In the rows, 128 means zero.
One turn moves every row onto another: examples first, then more rows asked
fus: [138 143  98 155 127 117 134 135 151 120 164 100]
mago: [139 133 112 145 100  92 138 119 141 144 118 125]
vev: [112 162 108 142 149 122 130 167 129 152 144 152]
Zosup: [125 134 120 118  83 112 148 123 146 142 140 113]
keb: [139 146 104 125 157 140 127 141 138 167 158 133]
Bon: [119 130 145 169 117 119 131 125 153 158 148 133]
Pevo: [143 119 125 126 147 145 128 123 130 135 159 149]
muso: [137 139  98 125 133 122 160 152  95 141 137 135]
Pef: [125 121 124 104 142 121 145 147 113 156 124 137]
fuzi: [136 135 125 115 139 155 132 140 144 164 153 128]
Gez: [111 147 112 145 154  97 141 160 123 121 147 119]
toza: [134 135 112 178 112 126 140 149 153 141 154 107]
lak: [123 112  86 115 140 110 135 139 127 146 126 144]
gel: [117 143 133 111 146 134 119 140 135 168 162 136]
Pobul: [109 125 143 162 112 132 119 130 129 156 139 149]
gite: [111 160 101 148 135 103 115 159 128 121 146 144]
bopun: [158 146 121 134 117 127 133 149 155 125 152 101]
tareg: [109 127 142 149 123 113 115 123 150 133 150 154]
Suro: [129 142  96 116 139 114 168 132 134 134 131 150]
gukit: [134 128 135 152  93 112 143 143 119 138 116 128]
fim: [121 136 137 149 108  94 112 137 122 147 159 151]
Nobad: [108 164 103 155 136 109 131 160 106 148 144 135]
doz: [116 142  86 115 137 117 155 124 111 133 135 125]
Riki: [140 140 117 113 143 131 123 121 154 146 168 132]
suzim: [121 134 109 140  80 108 125 128 127 135 124 124]
relat: [136 132 119 158 118 136 143 127 140 142 174  99]
Moneb: [142 115 127 135  95 111 158 138 126 154 147 108]
Sal: [101 134 146 169 119 121 122 142 136 136 136 129]
pelam: [105 122 104 105 133 132 143 133 123 133 126 143]
zep: [126 173  99 144 139 132 125 164 116 135 149 128]
Ser: [131 147 113 155 120 126 156 148 144 144 158  88]
Muz: [134 115 107 133  86 107 149 140 153 139 141 137]

Gez turns into bopun
Nobad turns into Ser
gel turns into Sal
And these:
Riki turns into tareg
lak turns into mago
keb turns into Bon
Pef turns into gukit
pelam turns into suzim

